In the data rows, the value 128 means zero.
Some points, one per row:
[100 145 156  99 150 119 106 170 150 153 115 135 183  91 148 100 104 148 145 101 107 123 140 102]
[188  97 156 146 126 102 155 114 158 105  82  93 118 129 148 149 143 148 145 176 107 148 128 156]
[143 153 107 156  94 142 155 114 135 153 161 136 118  97  99 149 153 148 145 155 107  90 168 161]
[137 140 156 114 153 163 106 170  84 105 145 145 118 114 148 100 105 100  95 112 155 132 120 110]
[119 127 107 147 106 120 155 114 105 105 106 100 118 129  99 149 152 100  95 140 155 153 175 149]
[131 116 156  86 150  96 106 170 148 105  80  94 183 105 148 100  95 148 145 143 107 150 100 104]
[119  97 107 130 123 158 106 170 130 105 172 174 118 113 148 149 135 100 145 109 155 128 151 141]
[127 122 107 153 101 116 155 114 119 105 105  99 118 106  99 149 151 100  95 151 155 159  99 159]
[170  85 156 132 124 111 155 170 133 105 105 119 118 127 148 149 135 100  95 131 155 174 128 134]
[119 131 107 150  98 101 155 170 147 153 102 123 183 111  99 149 154 148 145 111 107 129 127 161]
[129 128 107  93 153 141 106 170 139 153 140 163 183  72 148 100  93 148 145 100 107 111 115 100]
[101 147 107 151  95  99 155 114 118 153 111  99 118 117 148 149 160 148 145 137 107 120  99 157]
[ 90 148 107 115 149 113 106 114 114 153 124 143 118 150 148 100 119 148 145  75 107 117 135 110]
[132 125 107  78 151 159 106 170  90 153 157 181 118  82 148 100  81 148 145  92 107 106 153 100]
[115 126 107 151 114 172 155 114 136 105 169 149 118 102  99 149 143 100  95 164 155 121 189 154]
[136 142 156 112 153 164 106 114 112 105 150 146 118 120  99 100 110 100  95 122 155 132 157 107]
[176  93 156 135 123 134 155 170 147 105 113 119 118 120  99 149 137 148  95 167 107 145 101 143]
[117 133 156 120 140 141 106 170  99 105 127 117 118 120  99 100 120 100  95 115 155 149 122 110]
[155 105 107  86 138 113 106 170 146 105  98 112 183 109 148 149  97 148 145 134 107 146 134 101]
[184  86 156 144 121 121 155 170 149 105 101 104 118 149 148 149 146 100  95 159 155 185 150 159]
[124 165 107 123 156 133 106 114 123 153 151 146 118 176  99 100 118 148 145 114 107 101 161 107]
[124 110 107 156  97 119 155 114 125 105 112  97 118 121  99 149 162 100  95 155 155 153  93 158]
[131 121 107 145 110 160 155 114 128 105 158 139 118 118 148 149 139 100  95 159 155 125 130 148]
[152  87 107 140 122 159 155 170 143 105 147 149 118 147 148 149 136 100  95 169 155 152 122 149]
Here are 24 more points, each followed by its number:
[148  93 156  85 127 149 106 114 165 105 145 162 118 119 148 149  91 100 145 120 155 154 154 109] 0
[128 127 107  93 140 142 106 114 154 153 145 163 183  98  99 100 100 148 145 100 107 105 137 110] 1
[128 128 107  99 148 138 106 114 108 105 117 139 183 104 148 100  97 100  95  94 155 159 118 104] 2
[124 149 156 155  92 110 155 114 151 153 135 123 118 122  99 149 157 148 145 149 107  98 140 159] 3
[130 129 107 165  88 126 155 114 136 153 145 124 118 111  99 149 167 148 145 147 107 108 126 163] 4
[144  95 107  86 134 157 106 170 113 105 142 161 118 119  99 149  89 100 145 106 155 149 166 107] 5
[132 136 107 157 100 149 155 114 128 153 170 152 118 106 148 149 158 148 145 137 155  95  94 157] 6
[136 157 107 115 164 163 106 114  83 105 155 144 118 135 148 100 108 100 145 109 155 124 114 101] 7
[102 138 107 146  96 107 155 114 130 153 107 103 118 146 148 149 151 100 145 140 155 125 136 145] 8
[143  89 107  96 124 152 106 170 132 105 139 164 118 120 148 149  96 100  95 115 155 155 115 113] 9
[139 168 107 127 155 138 106 114 123 153 163 163 118 150  99 100 117 148 145 110 107  83 192 109] 10
[ 91 152 107 134 169  89 106 114 108 153 112 107 118 173 148 100 125 148 145 113 107 115 108 101] 11
[123 150 107 125 159 128 106 170 125 153 154 144 118 157 148 100 114 148 145 100 107  99 135 110] 12
[162  95 156 139 121 147 155 114 139 105 124 137 118 137 148 149 140 100  95 158 155 167 155 144] 13
[125 136 156 154  94 110 155 114 126 153 124 110 118 120  99 149 160 148 145 157 107 105 128 159] 14
[113 158 156 131 154 114 106 114 130 153 149 128 118 152 148 100 123 148 145  99 107 103 129 111] 15
[135 146 107 119 141 162 106 114 116 105 152 142 118 114  99 100 110 100 145 118 155 128 132 113] 16
[187  79 156 134 123 105 155 114 165 105  87  99 183 150  99 149 140 148 145 160 107 149 112 147] 17
[101 154 156 134 164  89 106 114 111 153 116 102 118 152 148 100 125 148 145 128 107 110 119  96] 18
[156 101 156  79 136 154 106 170 113 105 139 150 118 110 148 149  80 148 145 141 107 122 117 102] 19
[136 117 107 147 110 132 155 114 164 153 130 156 118  95 148 149 150 148 145 112 107 115 141 153] 20
[ 91 150 156 131 145  95 106 114  99 153 105 104 118 172 148 100 126 148 145 115 107 114 124 112] 21
[154  83 156 137 122 156 155 114 154 105 145 149 118  98  99 149 141 148 145 157 107 120  98 146] 22
[148 103 156 147 106 115 155 114 130 105 102 125 118 110 148 149 150 100  95 120 155 163 128 152] 23
Which of these numbered points is nearest to each point below, looking only along the 2 directions in which the first points spread most? Its number follows each.
[ 90 150 156 131 170 104 106 114 128 153 103 104 118 161  99 100 123 100 145 106 155 130 109 106] > 0
[123 142 156 124 149 152 106 114  46 105 131 110 118 126 148 100 121 100  95 127 155 144 158 112] > 16
[139 154 156 124 155 149 106 114 139 153 165 156 118 127 148 100 114 148 145 114 107  96 145 109] > 12
[100 158 156 128 145 102 106 114 126 153 124 116 118 176  99 100 126 148 145 113 107 110 149 116] > 2
[153  90 107 148 123 155 155 114 123 105 141 148 118 136  99 149 155 148 145 168 107 126  86 163] > 8
[ 64 153 156 123 154  86 106 114  96 153  92 111 118 179  99 100 123 100 145  82 107 132  73 106] > 21
[129 131 107  95 147 156 106 114  83 105 146 169 118 107 148 100 102 100 145  97 155 131 121 105] > 7
[138 165 156 124 141 142 106 114 148 153 172 162 118 158 148 100 120 148 145 115 107  83 124 114] > 12
[178 106 156  98 131 106 106 114 134 105  85  93 183 154  99 149 103 100 145 143 155 167 115 114] > 17
[127 124 107 145 107 135 155 114  95 105 113  90 118 100 148 149 145 100  95 151 155 157 112 141] > 13
[ 98 151 107 153  86  97 155 114 157 153 105  96 118 141  99 149 162 148 145 138 107 114 131 159] > 14
[ 90 146 156 133 157  92 106 114 149 153 107 104 118 148 148 100 121 148 145 121 107 116 117 104] > 19
[101 148 107 133 149 102 106 114 120 153 122 115 118 181 148 100 127 148 145 112 107 109 135 111] > 2
